One turn or mirror swaps these rows in pairs. Which row does each one swap with?
The rows were stretched afterwards, more along some directions than others.
gisaz: 1.728 -2.537 -1.866 -0.533 0.827 1.687 0.087 -0.576 0.325 0.888 -0.501 -0.169 0.832 -0.289 -2.050 2.084 0.208 2.238 0.262 -1.286 0.959 1.526 -0.177 1.445 0.983 0.495 -1.344
Gimi: -2.319 2.035 -1.500 -0.921 -1.171 0.336 -0.029 1.753 2.469 -1.960 -1.284 1.533 -0.622 -1.866 0.190 0.507 -1.033 0.590 -3.446 1.431 0.612 0.042 1.897 0.957 1.273 -0.257 0.045
telin: 0.438 -0.533 0.950 -1.743 -0.491 0.395 0.660 2.124 -0.123 1.061 -0.063 1.160 0.419 0.456 -0.422 0.488 0.177 0.009 -0.565 2.857 -0.003 1.436 0.419 1.794 -1.308 0.776 -1.867
dipil: -0.588 1.756 2.013 2.583 2.400 -0.658 0.028 0.285 -1.903 0.813 -0.835 -1.240 -2.899 0.407 -0.882 -1.577 1.227 -1.904 0.839 0.008 -0.485 1.206 0.855 -1.452 -0.915 -0.223 0.450
gov: 0.031 -1.667 1.121 1.083 -1.622 0.222 2.294 -2.999 2.116 0.536 0.300 1.330 0.182 1.026 1.802 0.014 1.187 -2.215 1.485 1.083 0.054 -0.945 -0.410 0.013 0.880 1.306 0.777
pizol: -1.990 0.727 0.387 2.393 1.307 0.770 1.557 2.941 0.787 -2.878 0.508 0.580 1.795 0.687 1.194 -3.631 -0.232 -2.509 0.518 3.101 -0.913 1.140 -0.734 -0.681 -0.427 0.645 -0.240
nov: -1.401 0.320 -0.338 1.993 -1.011 1.232 1.069 2.727 1.880 -0.825 0.283 0.656 0.192 0.623 0.654 -2.072 -1.537 -1.257 -1.544 3.238 -0.114 0.968 2.655 0.726 0.694 1.878 -1.325
zin: -1.001 -1.057 -2.392 0.225 -1.491 0.266 0.875 -1.066 1.331 0.363 -1.366 0.957 1.496 1.046 2.725 -0.603 -0.576 2.069 0.263 0.046 -0.632 0.633 1.099 1.202 0.972 0.571 -0.855
peto: -1.505 -0.726 -2.578 0.589 -0.319 1.796 -0.159 2.646 0.592 -0.648 -1.668 0.549 1.902 0.826 -0.610 -1.820 0.265 1.690 -1.001 1.890 -1.017 1.402 0.853 1.157 -0.003 0.693 -1.478
vono: 1.173 -1.882 -0.073 1.358 1.455 0.604 -0.322 -1.005 0.332 -0.289 0.439 -0.555 0.808 1.644 -0.946 0.091 0.638 2.272 -0.136 -1.276 -0.292 0.638 -0.261 -0.546 0.170 0.102 -1.039
Kipit: 2.323 -0.555 2.563 1.256 3.836 -0.402 0.015 -0.377 -1.655 -0.868 0.253 -0.097 -0.463 -1.658 1.161 1.400 0.930 2.120 1.089 0.416 -1.341 0.205 -2.310 -1.961 -1.212 -0.699 -0.812
tamiv: -0.198 -1.031 0.944 3.261 0.065 1.335 1.320 -2.138 3.230 -2.437 -1.057 0.852 2.289 -0.535 0.500 -1.006 -0.382 -0.226 1.425 0.212 0.330 0.603 -0.091 -0.885 1.212 1.029 0.568
Fik: -0.839 -0.294 1.190 0.748 2.321 1.034 1.379 1.220 0.716 -2.331 0.240 0.451 -0.436 0.652 0.285 -0.642 1.042 0.130 0.183 0.806 -1.678 1.011 -3.691 0.000 -0.958 -0.119 -0.246
gateb: -0.180 -1.917 0.106 2.740 0.745 1.305 -0.207 0.724 1.325 -2.606 -0.564 0.735 3.203 -0.218 1.735 0.547 -1.650 3.234 -0.135 1.931 -0.183 0.211 0.548 0.112 1.011 0.624 -1.404
Vizi: 0.130 -0.041 -0.257 1.528 0.047 -0.790 -1.119 1.502 -0.227 0.317 0.559 0.110 0.921 2.119 1.446 -3.419 -0.332 1.261 -2.233 1.878 0.213 0.083 1.798 0.858 1.947 0.979 -1.737
zasud: 0.050 0.798 0.828 1.949 -0.435 -1.020 -0.438 -1.670 3.724 -0.905 0.051 0.392 -0.689 -1.353 0.606 0.177 0.402 -0.339 -0.092 0.704 0.635 -0.192 1.342 -1.353 1.469 0.572 0.984
nogev: -0.157 -0.210 -1.001 0.289 -1.310 -0.692 -0.538 -0.735 0.736 0.696 0.424 -0.548 1.298 0.192 1.874 -2.496 0.875 -0.873 -0.724 3.539 0.542 -0.884 1.074 1.348 0.967 0.099 -0.722
tadu: 0.107 -1.076 -0.325 0.736 -0.867 0.871 0.578 0.109 2.029 -1.298 0.614 0.832 1.179 -1.443 1.004 0.221 2.056 -1.118 2.347 3.923 0.930 0.827 -0.489 1.222 -0.237 1.724 -0.850
Ruk: -1.271 0.585 3.060 2.686 0.787 -0.718 0.139 -1.670 -0.336 1.894 -0.620 0.545 -0.799 0.371 1.499 -0.082 -0.995 -0.240 0.653 0.525 -1.591 -0.585 0.493 -1.350 0.676 -0.489 0.710
pim: -0.927 -0.290 -1.921 -1.463 -1.890 0.798 -0.013 0.269 0.598 0.545 -0.944 0.620 0.542 1.514 0.409 -1.936 1.402 -2.046 -0.469 2.675 0.612 -0.362 -0.062 1.280 0.140 0.948 1.005
named: -0.020 0.061 1.631 -0.708 1.063 -0.313 1.849 0.210 -0.528 1.064 -1.587 1.423 -1.174 0.190 2.323 0.387 0.735 -1.170 0.885 2.088 -1.609 0.327 -2.656 0.715 -0.946 -0.303 -0.287
kam: -1.261 -0.010 -1.257 0.635 0.190 -0.418 -1.125 1.628 0.909 -1.624 0.550 -0.175 0.388 -0.079 1.863 -2.367 -0.582 -0.914 -2.195 2.069 -0.195 -1.384 -0.028 -0.052 0.410 1.591 0.092
Botif: -0.790 -2.423 -3.250 -1.929 -1.223 -0.341 0.219 -0.295 -0.725 0.088 0.982 -0.314 2.590 2.678 2.732 0.956 -0.259 0.577 0.135 1.274 -0.560 -0.082 -2.361 1.805 -0.570 0.350 -0.831
fekav: -1.441 0.025 -0.144 1.074 -0.373 0.544 1.601 -2.846 2.686 1.475 -1.173 1.306 -0.107 -0.197 -0.491 -1.332 0.591 -2.171 0.914 0.630 0.084 -0.158 -0.409 0.428 0.569 0.925 0.818
pido: 0.275 2.290 -1.109 -0.780 -0.557 -2.628 0.592 -0.595 2.567 -0.156 0.197 1.578 -1.257 -0.538 0.514 -2.038 0.460 -2.884 -1.252 -0.544 1.008 -1.198 0.633 0.773 2.967 1.389 -0.020
riru: -0.588 1.171 -0.434 -0.272 0.876 -1.006 1.097 -2.733 -0.185 1.405 -1.375 0.394 -1.299 0.884 -0.826 -0.332 1.881 -0.804 0.903 -1.628 0.297 0.205 -0.813 -0.287 0.529 -0.097 1.765
rak: -1.699 1.929 -1.963 1.851 -0.849 -0.057 -0.736 1.718 2.493 -0.509 -0.598 -0.450 -0.790 -0.411 -2.372 -2.161 0.372 -3.017 -0.583 0.099 0.818 0.560 1.413 0.603 1.762 2.410 0.942
kibo: -0.357 -1.182 1.780 0.421 -1.912 1.165 0.943 0.084 2.728 -2.034 -0.319 1.417 0.028 -0.505 1.157 0.174 -0.145 -1.347 -1.187 3.994 0.098 -0.224 1.070 1.266 -0.761 2.092 -1.141
nibud: 0.505 -1.177 0.070 0.881 1.639 -1.720 -0.825 -0.087 0.205 -1.029 -0.287 -0.278 1.232 1.550 1.432 -0.403 -1.362 1.275 0.315 -1.023 -0.411 0.288 0.158 -0.247 0.306 0.509 -0.814
vubi: -0.227 1.230 3.654 2.861 0.852 -0.151 0.654 -0.944 1.401 -0.162 -0.510 -0.192 -0.665 -1.219 1.313 -1.405 0.988 -2.130 0.919 2.578 -0.693 -0.722 0.782 -1.759 0.245 0.874 0.200
Deru: -0.241 -0.515 -1.199 1.509 0.951 -0.357 -0.495 0.541 3.003 -2.497 0.311 0.318 -0.787 0.046 -1.722 -1.943 1.080 -0.868 -0.862 -1.185 1.443 0.315 0.028 0.865 1.923 1.490 0.880
bofi: -0.075 0.091 0.251 0.675 1.266 -1.235 0.838 -4.159 3.078 0.269 -1.488 0.221 0.006 -1.742 1.624 0.824 -0.404 0.704 1.232 -1.456 0.506 -0.693 -0.030 -0.264 2.646 -0.094 1.063
rab: -0.591 2.247 -0.699 -0.431 -1.925 -1.975 0.228 -0.881 2.148 0.141 0.674 0.759 -2.205 -1.044 1.596 -0.094 0.650 -2.616 -1.493 1.622 0.264 -1.756 1.095 -1.003 0.424 0.773 0.639
fuz: 0.868 -1.665 0.951 1.860 0.953 0.525 -0.267 -0.714 -1.329 1.193 -1.133 -0.020 1.543 0.428 -1.221 0.807 0.987 1.692 0.758 0.607 0.445 0.794 1.043 0.527 1.057 -0.641 -0.510
Biza: -0.267 1.055 1.851 0.208 -1.510 -0.598 2.451 0.723 -0.021 0.312 0.261 0.421 -1.611 0.637 -0.963 -1.964 1.992 -4.513 -0.316 0.675 0.732 0.174 0.753 -0.291 0.020 1.221 0.812
Mov: -0.624 1.085 -0.776 -1.239 -1.012 -1.424 -0.829 -0.789 1.310 0.217 -0.484 0.543 -0.844 1.567 0.566 -1.392 -0.760 -0.437 -2.434 0.996 0.316 -0.897 1.931 0.717 0.146 0.998 -0.562
vog: -1.833 -1.169 -2.887 -1.253 -0.897 1.036 2.044 -1.642 2.455 1.082 -1.703 2.083 2.611 0.063 2.195 -0.047 -0.111 0.411 0.518 2.149 -1.366 0.498 -2.386 2.314 0.845 1.100 -0.629
Nugag: -0.669 -1.640 -4.765 -1.108 -0.868 0.524 -0.735 -0.595 3.434 -0.093 0.475 1.356 2.538 -0.132 -0.239 0.240 -0.372 1.170 -0.982 -0.472 1.886 -0.132 -0.693 2.944 3.478 1.966 0.377
Sus: -1.157 -0.298 2.261 2.435 -0.685 1.745 0.016 0.838 -0.699 1.636 -1.072 1.003 0.826 -1.719 -0.049 0.498 -0.452 1.273 -0.010 3.872 -0.033 0.588 2.078 0.135 -0.249 -0.066 -1.031
veki: 0.446 -0.600 0.029 0.429 -1.300 1.017 0.754 -1.274 -0.163 1.316 0.226 -1.019 1.022 1.541 0.826 1.323 -0.161 1.426 -1.041 0.185 0.137 0.192 -0.043 1.674 0.240 0.395 -0.502
fuvat: 1.422 -0.968 1.648 1.239 2.911 0.171 1.264 -0.876 -0.043 -0.905 0.902 -0.447 1.169 -0.196 1.555 0.823 1.378 1.971 0.933 0.511 -0.836 0.136 -3.287 -0.193 -0.683 -0.531 -0.336
Moreb: 0.746 0.070 0.075 -0.972 0.523 -1.540 0.849 -1.540 -0.467 1.126 -0.456 0.202 -0.104 -0.657 3.645 1.748 0.080 1.698 -0.100 2.392 -0.378 -0.255 -0.847 1.490 -0.337 -1.186 -2.060
kodo: -0.612 0.851 -0.799 1.660 0.097 -1.389 -0.712 -1.676 1.013 1.351 -1.041 -0.139 0.958 0.064 0.924 -0.918 -0.052 -1.241 0.305 1.217 -0.119 -0.028 0.684 -0.327 1.207 1.580 -0.650
geg: -1.183 -0.975 -2.238 1.359 -1.561 0.550 -0.857 0.343 2.562 -1.134 0.444 0.938 1.215 0.323 -0.169 -0.634 -0.287 -1.635 0.924 0.940 1.904 0.259 0.605 0.888 1.069 3.345 0.640
zug: -0.253 0.114 -2.702 -0.980 0.571 0.526 2.274 1.297 2.884 -2.581 0.607 1.349 0.041 -0.303 -1.071 -0.901 1.335 -1.827 -0.269 -0.808 0.263 0.917 -2.888 1.608 1.470 1.954 0.436
Vup: -0.508 -1.972 -1.358 -1.685 -0.605 0.449 1.146 -0.123 2.189 -1.734 -1.334 3.147 0.828 -0.983 0.884 0.916 1.066 0.657 0.242 3.035 0.575 0.500 -0.911 1.016 -0.987 1.070 -1.376
kikiz: 0.082 -0.104 -2.014 -0.245 0.656 0.307 -0.117 0.591 1.842 -1.649 -0.581 0.943 0.741 -0.082 -0.450 -1.214 2.423 -0.877 0.021 1.690 0.206 0.471 -2.881 1.490 0.000 2.411 -0.416
giz: 0.826 1.669 2.199 3.277 0.932 -1.119 0.741 -1.366 1.906 0.936 -0.610 0.721 -1.255 0.669 -0.535 -1.894 1.332 -2.213 1.431 -0.641 -0.639 1.068 0.274 -0.723 1.633 0.891 -0.348
tozov: 1.267 0.527 2.479 0.984 1.544 -1.132 -1.036 2.316 -1.578 -1.115 1.101 -2.071 -0.745 -0.855 1.344 -1.050 1.613 -0.212 -1.418 3.217 0.015 -0.249 -0.510 0.765 -0.370 0.533 -1.309
Palar: -0.592 -0.316 2.493 1.780 1.954 -0.699 -0.068 -3.480 1.320 -0.327 -1.774 0.943 -2.587 -0.693 -0.725 1.266 -0.504 1.418 -0.260 -2.244 -0.121 -0.670 -0.911 -0.420 0.448 -0.965 0.803
Digob: 0.581 -1.177 -0.590 0.538 -1.153 -0.031 -0.557 -0.716 2.394 -0.648 1.729 1.027 -0.292 -1.915 -0.505 1.147 0.541 -0.627 1.026 1.696 1.776 0.310 0.011 -0.992 -0.360 1.779 1.117
gen: 0.381 -0.851 0.820 -0.509 0.856 -0.496 2.572 -0.440 -0.989 -0.148 0.476 0.486 0.303 0.685 2.210 -0.323 2.590 -1.572 1.105 3.075 -1.669 -0.129 -3.291 -0.366 -2.070 -0.324 -0.960
vem: -1.382 2.124 0.483 1.120 -1.695 1.046 1.655 0.291 4.261 -2.949 -0.880 1.562 0.089 -1.709 0.361 -1.388 -0.724 -1.303 -0.983 2.160 0.621 -0.039 1.704 -0.857 1.429 1.445 0.601
purok: -0.690 -0.563 0.900 2.680 0.893 0.942 0.854 -3.559 1.840 -0.988 -1.922 1.172 1.180 -0.346 0.064 -0.510 -0.553 0.979 0.749 0.476 0.515 -0.484 -0.028 -0.642 1.688 0.135 0.396
bakis: -0.089 -1.332 0.352 -1.157 -0.521 -0.352 0.175 -2.042 0.504 1.712 -0.035 0.869 -0.609 0.065 -0.380 1.858 0.528 0.418 -1.015 0.211 0.742 -0.579 -0.207 2.282 -0.771 0.709 -0.974
Misus: -1.554 1.205 -4.036 -0.393 -0.585 0.657 -0.182 1.569 1.230 1.342 0.137 -0.741 1.649 0.594 0.864 -1.258 -0.402 -1.851 0.403 1.128 -0.670 1.190 -0.649 1.171 1.154 1.975 0.571
rim: -0.879 1.287 -0.207 1.516 1.020 -0.916 -0.601 0.854 -1.339 1.072 0.491 0.135 -1.037 1.332 0.824 0.565 0.448 -1.211 0.873 -0.665 -1.239 0.204 -1.298 -1.326 0.031 0.263 0.132
sozi: -0.731 -0.364 -0.823 1.345 -1.292 0.392 -0.780 2.318 2.000 -3.023 1.034 0.600 1.604 0.982 0.539 -0.865 -1.727 -0.215 -0.971 1.956 -0.209 0.085 1.417 -0.607 0.480 1.723 -0.784
lano: 0.108 1.537 -0.413 1.386 1.058 -1.103 -2.335 0.419 0.073 -0.877 -0.629 -0.257 -1.825 -1.121 -2.981 1.333 -1.319 0.391 -2.277 -1.859 2.255 0.430 2.554 -0.293 0.544 0.590 0.174
Bapin: 1.233 0.658 0.301 0.157 1.875 -3.075 -0.822 -1.571 -1.008 1.004 -0.298 -0.486 -1.859 1.514 0.587 -0.008 2.456 0.142 -0.004 -2.233 -0.472 -1.015 -2.544 -0.941 0.335 0.049 0.714
ribu: 0.123 0.917 0.694 3.514 1.765 -1.735 -0.966 -0.523 -0.322 1.467 0.949 -1.321 -1.802 0.512 -0.590 -0.125 -0.371 -1.550 1.154 -2.460 0.410 0.067 0.700 -0.736 1.298 0.439 1.643
roz: -0.259 -1.701 1.911 1.436 0.724 2.202 1.501 1.745 -0.501 -0.851 -0.314 0.401 1.077 0.884 -0.563 0.566 0.055 0.059 0.120 3.069 -0.631 1.197 -0.127 1.667 -0.910 0.619 -2.281
Gis: -1.308 -0.093 0.343 -0.224 2.382 0.423 0.421 0.733 0.973 -1.551 -0.981 1.462 0.868 -1.381 -0.082 0.864 -0.492 2.988 -1.733 1.083 -0.472 0.047 -2.055 -0.165 0.670 -0.591 -0.844
Kibom: -2.934 0.980 -0.730 1.492 0.071 0.003 1.102 -1.036 3.971 -2.519 -0.205 0.774 -0.617 -0.549 0.250 -1.329 -1.456 -2.006 0.578 -0.906 0.002 -0.336 0.708 -1.995 0.505 1.043 1.906
ronul: 1.390 -1.289 -0.008 2.871 0.925 -0.373 -1.901 1.430 0.369 1.037 1.715 -0.653 0.861 -0.183 -0.896 0.483 -2.142 0.917 1.108 -0.471 0.734 0.908 0.437 -0.815 0.402 1.759 -1.123
kiduk: 0.587 -2.322 0.212 0.274 2.531 -1.168 -2.093 -1.724 -0.440 0.832 0.759 -0.698 1.540 0.731 0.713 1.392 -0.056 3.808 0.425 -0.435 0.625 -0.697 -2.410 0.538 0.288 -0.649 -0.224
bik: -0.002 -0.730 0.940 -0.880 1.170 -0.226 0.596 -0.958 0.087 0.730 -0.155 0.025 -1.100 -0.597 0.029 2.221 2.631 0.554 0.825 1.252 0.135 0.384 -3.280 0.601 -1.772 0.240 0.140
Modo: -0.461 0.341 1.445 0.086 0.920 -0.553 -0.227 -2.175 -0.532 1.798 -2.203 0.226 -0.699 0.201 1.066 2.044 -1.001 2.388 -1.348 0.849 -0.879 -0.327 0.243 -0.123 -0.605 -1.133 -1.188
mure: 1.020 0.216 1.352 1.261 2.118 -0.667 -1.148 -1.091 1.699 -1.376 0.197 0.884 -1.629 -0.743 -0.954 1.880 -0.261 2.219 -1.765 -1.987 1.107 -0.083 -1.169 0.254 1.114 -0.093 -0.130
bazap: 0.672 -1.224 1.914 0.526 2.140 -0.089 -0.460 1.205 -0.951 -1.000 -1.158 0.301 -0.402 0.074 -0.693 -0.359 1.273 0.622 -0.858 0.295 -0.152 0.465 -1.095 1.239 0.214 0.704 -1.210
Kadur: -0.846 -2.207 0.997 3.781 1.051 2.381 0.439 0.293 1.069 -0.763 -0.382 1.591 2.244 -1.313 -1.551 0.111 -0.964 -0.592 1.535 1.392 0.126 1.460 -0.023 0.483 0.401 0.981 -0.665
dovil: 0.334 0.435 -0.090 2.554 0.017 -0.649 0.593 -1.223 3.250 0.362 0.490 0.702 0.103 -1.334 0.582 0.868 -1.488 0.907 0.208 -1.228 0.248 0.236 0.455 -1.115 1.912 1.516 -0.109

Swapped with Deru: gateb
Swapped with ronul: gisaz
Swapped with giz: veki
Swapped with rab: gen
Swapped with Bapin: gov
Swapped with Gis: Kibom
Swapped with purok: Palar
Swapped with fekav: Modo
Swapped with kikiz: kibo
Swapped with nogev: Moreb
Swapped with tozov: tadu
Swapped with fuvat: zasud
Swapped with Kadur: lano
Swapped with dovil: vono
Swapped with kiduk: bofi
Swapped with Sus: dipil
Swapped with ribu: fuz
Swapped with Biza: rim
Swapped with riru: Ruk
Swapped with nov: peto

